In the data rows, the value 50 means zero.
Here are some points, each followed by its number:
(39, 51, 64, 27, 29, 76, 85, 25, 35, 66, 42, 55, 46, 77, 59, 58, 26) 0
(23, 65, 59, 71, 27, 67, 66, 25, 92, 3, 50, 30, 99, 47, 73, 2, 63) 1
(42, 48, 55, 55, 45, 44, 43, 51, 56, 49, 49, 43, 40, 46, 43, 43, 54) 2
(46, 28, 46, 49, 48, 48, 49, 33, 54, 41, 38, 68, 46, 62, 68, 35, 41) 3
(72, 55, 74, 62, 50, 53, 39, 72, 38, 50, 57, 41, 43, 42, 34, 65, 65) 4
(11, 55, 75, 13, 50, 68, 55, 68, 42, 13, 81, 32, 58, 53, 25, 89, 86) 5
(57, 34, 35, 69, 63, 47, 53, 54, 53, 81, 45, 56, 30, 63, 66, 53, 35) 6
(49, 36, 40, 66, 25, 40, 53, 60, 55, 22, 46, 24, 57, 50, 37, 30, 80) 7
(46, 40, 46, 50, 51, 41, 56, 27, 62, 53, 44, 63, 44, 54, 59, 48, 48) 8
(49, 49, 42, 25, 54, 61, 26, 39, 8, 18, 86, 93, 47, 45, 50, 87, 59) 9
(46, 94, 55, 48, 46, 60, 61, 78, 57, 33, 34, 44, 62, 43, 40, 57, 57) 10
(65, 62, 39, 60, 65, 44, 41, 47, 67, 52, 38, 49, 63, 51, 61, 40, 35) 11
(63, 53, 55, 43, 55, 55, 47, 54, 49, 44, 55, 51, 35, 42, 48, 64, 34) 12
(25, 33, 56, 26, 51, 61, 41, 60, 44, 60, 37, 52, 40, 57, 72, 47, 23) 13
(58, 57, 33, 56, 40, 39, 56, 31, 56, 47, 33, 77, 36, 52, 76, 50, 20) 14
(64, 77, 42, 51, 41, 56, 55, 45, 58, 32, 40, 42, 53, 42, 38, 40, 50) 15
(66, 68, 28, 40, 41, 50, 54, 47, 51, 55, 31, 82, 57, 62, 56, 45, 54) 16
(46, 0, 22, 38, 52, 61, 81, 75, 5, 52, 76, 55, 55, 43, 24, 82, 47) 17
(50, 60, 49, 56, 58, 43, 44, 50, 59, 47, 44, 50, 69, 61, 56, 49, 38) 18
(60, 67, 86, 64, 61, 68, 49, 71, 53, 52, 64, 25, 85, 31, 32, 69, 65) 19
(39, 43, 46, 44, 52, 53, 46, 49, 48, 61, 40, 57, 45, 58, 73, 35, 23) 20
(39, 31, 47, 52, 47, 50, 41, 14, 63, 36, 27, 49, 49, 62, 88, 38, 46) 21
(56, 44, 61, 58, 66, 48, 59, 39, 54, 59, 48, 56, 56, 42, 50, 68, 35) 22
Which point above is nearest to each new point by angle? Its number follows each.
(54, 24, 52, 60, 61, 43, 57, 42, 47, 75, 46, 48, 49, 59, 54, 60, 45) ~ 6
(49, 65, 40, 53, 58, 43, 56, 70, 43, 48, 38, 46, 62, 44, 44, 45, 46) ~ 10
(39, 67, 53, 56, 44, 49, 57, 38, 63, 36, 45, 42, 64, 44, 60, 34, 63) ~ 1
(37, 31, 58, 38, 44, 41, 53, 53, 62, 44, 62, 57, 47, 61, 56, 33, 53) ~ 3
(59, 26, 44, 43, 52, 56, 59, 55, 42, 57, 55, 53, 50, 56, 47, 65, 63) ~ 17
(49, 55, 64, 51, 74, 44, 42, 41, 46, 40, 49, 53, 43, 46, 65, 44, 55) ~ 21
(40, 53, 36, 57, 53, 61, 74, 59, 23, 43, 54, 52, 77, 82, 46, 61, 61) ~ 17
(43, 48, 38, 45, 41, 48, 52, 36, 60, 41, 69, 46, 48, 50, 53, 38, 59) ~ 1
(32, 62, 66, 65, 48, 52, 33, 24, 50, 34, 42, 35, 59, 34, 58, 22, 61) ~ 1
(78, 69, 38, 69, 48, 48, 72, 54, 43, 79, 35, 56, 45, 43, 46, 62, 41) ~ 6
(53, 56, 48, 55, 53, 51, 41, 45, 51, 56, 48, 45, 53, 47, 54, 35, 45) ~ 11
(45, 51, 53, 45, 36, 52, 39, 49, 27, 43, 50, 57, 48, 59, 63, 46, 53) ~ 9
(44, 56, 61, 57, 45, 59, 48, 55, 52, 43, 47, 30, 58, 52, 55, 36, 46) ~ 1
(53, 42, 37, 62, 50, 44, 46, 94, 47, 62, 47, 39, 44, 57, 44, 47, 44) ~ 6
(52, 57, 48, 30, 31, 55, 85, 71, 34, 58, 47, 63, 54, 43, 40, 76, 60) ~ 17
